In the rows, zero is written as 128.
One turn moves each row of this set onto another row. After a few examples, where does it send each row asked below?
Z_403: [141 148 146 166 135 126 160 114 125 148 108 108 148 185 117 119 130 151
  96 117 139 122 127 139 101]
Z_281: [128 130 118 122 117 116 136 140 120 163 118 120 147 140 170 108 137  86
 121 157 159 123 106 118 103]
Z_265: [125 148 139 136 112 123 145 111 102 165 118 123 161 162 185 123 134  85
 117 133 156 120 139 135 132]
Z_297: [158 127 136 139 109  96 145 135 130 158 121 108 135 123 146  96 138 105
  72 120 154 151 118 141  99]
Z_526: [117 127 124 130 120 151 129 116 117 141 118 141 109 177 140  87 151 124
 131  80 158 141 142 127 137]
Z_392: [145 121 138 171 136 143 168 111 125 137 109 122 144 171 106 107 121 147
  99 123 158 148 116 146 106]
Z_856: [104 136  86 155 112 119 152 149 138 163 129 113 138 132 179 129 132 141
 103 139 160 145 141 133  95]
Z_282: [ 98 154 115 171 141 137 138 153 106 124 119 112 130 174 161 121 116 101
 121 121 174 147 117 157 120]
Z_57: [ 87 116 109 123 113 113 116 113 134 141 141 146 116 124 154 122 125 131
 100 116 147 139 133 120  93]
Z_342: [109 122 112 147 129 133 139 120 138 158 136 120 158 146 187 118 173 159
 111 143 170 149 131 133 112]
Z_908: [110 156 113 178 137 139 131 138  95 120 117 115 126 170 169 123 118  97
 113 122 171 141 114 152 122]
Z_512: [151 141 120 126 121 133 115 124 163 151 136 127 142 141 159 101 138  98
  98  97 145 118 116 113  94]
Z_777: [143 147 147 169 135 126 156 108 122 148 110 110 147 182 115 121 128 147
  93 117 137 121 127 140  99]
Z_653: [116 124 138 144 123 156 120 110 108 135 117 142 107 168 134  94 132 138
 121  77 159 154 133 135 128]
Z_772: [119 133 109 132 110 121 143 126 148 136 140 121 142 118 122 114 151 161
  99 132 166 146 135 130  80]
Z_51: [135 133 145 129  93 131 116 101 132 136 134 139 165 172 144 114 127 104
  94  89 136 109 114 130 109]
Z_981: [117 127 135 140 121 156 125 113 111 134 112 137 105 172 139  94 136 142
 124  76 158 152 130 132 132]
Z_80: [103 170 124 158 129 124 132 155  90 139 116 129 140 164 158 128 128 111
  95 114 167 127 114 160 138]
Z_760: [101 167 124 160 131 123 130 156  90 139 119 132 141 162 153 126 125 108
  94 115 169 128 117 163 135]
Z_295: [116 134  91 172 109 122 133 127 120 158 133 124 135 122 178 133 126 127
  88 143 158 142 143 131  89]
Z_710: [143 138 121 122 123 129 117 133 171 154 139 129 143 143 151 100 136 100
 105  96 148 122 120 118  90]
Z_718: [110 123 119 150 101 106 128  89 125 118 153 106 124 146 166 103 164 141
  86 133 160 153 119 128  99]
Z_667: [ 95 101 102 151 114 121 125 115 156 138 161 136 149 149 167 116 119 137
  86 114 174 143 124 138 112]
Z_755: [154 129 132 130 110  97 154 144 137 159 117 101 135 128 150  95 141 113
  77 118 154 153 116 142 104]
Z_751: [113 142 120 129 103 133 139 110 114 152 133 146 121 181 120  87 138 113
 123  99 162 114 151 121 137]
Z_555: [ 94 125  99 112 109 118 130 115 137 140 126 129 111 130 175 123 138 141
 102 113 146 130 123 108 111]
Z_430: [146 173 144 140  94 114 174 127 126 142 123 109 154 160 151 100 155 115
  84 117 152 146 114 153 118]
Z_647: [153 125 131 168 132 148 172 107 122 135 103 114 140 174 119 109 129 152
  98 122 157 142 110 139 115]
Z_543: [101 154 116 176 138 151 138 135 108 130 118 112 120 179 166 116 109 114
 134 114 173 148 124 146 118]
Z_323: [ 92 122 120 136 108 101 142 114 145 124 155 104 130 154 155  96 161 151
 101 129 165 162 123 137  97]
Z_820: [110 116 121 163 130 132 120 105 124 156 149 135 160 135 174 119 162 144
 100 148 170 152 136 138  99]
Z_178: [118 122 128 140 121 151 117 106 109 140 124 149 109 170 133  87 145 115
 124  81 157 142 145 128 131]
Z_790: [106 140 146 132 121 118 148 131 115 172 127 129 168 165 165 116 124  86
 127 132 161 131 150 149 121]
Z_455: [136 130 131 173 124 153 168 116 112 133 111 122 137 169 114 102 117 151
 111 130 174 156 113 146 114]
Z_13: [122 135 142 110 100 129 135 125 151 139 129 130 167 182 143 110 130 118
 109  83 141 113 114 134 115]
Z_90: [118 144 120 132 103 135 138 104 110 150 133 146 120 180 124  88 141 112
 118  99 162 112 149 120 138]
Z_107: [142 133 129 173 122 156 168 111 106 130 107 119 134 168 122 107 120 152
 108 130 173 153 109 141 119]
Z_164: [138 166 153 154  98 111 158 122 122 143 139 125 159 154 131  99 142 104
  78 121 153 153 124 164 101]
Z_253: [110 109  94 148 107 128 132 105 149 134 146 123 143 151 190 120 132 144
  82 112 171 133 115 124 128]
Z_171: [139 139 103 140 102 128 139 106 132 130 131 116 136 115 142 119 161 159
  89 133 160 136 126 116  90]
Z_628: [123 126 123 126 120 114 131 141 120 164 125 126 150 138 162 106 131  82
 120 158 159 127 111 124  97]
Z_925: [104 153 118 181 136 154 129 126 101 128 121 116 119 176 167 118 107 109
 130 116 170 147 123 145 116]

Z_820 moves to Z_667
Z_543 moves to Z_981
Z_178 moves to Z_392
And these:
Z_856 moves to Z_555
Z_755 moves to Z_281
Z_790 moves to Z_13
Z_80 moves to Z_90

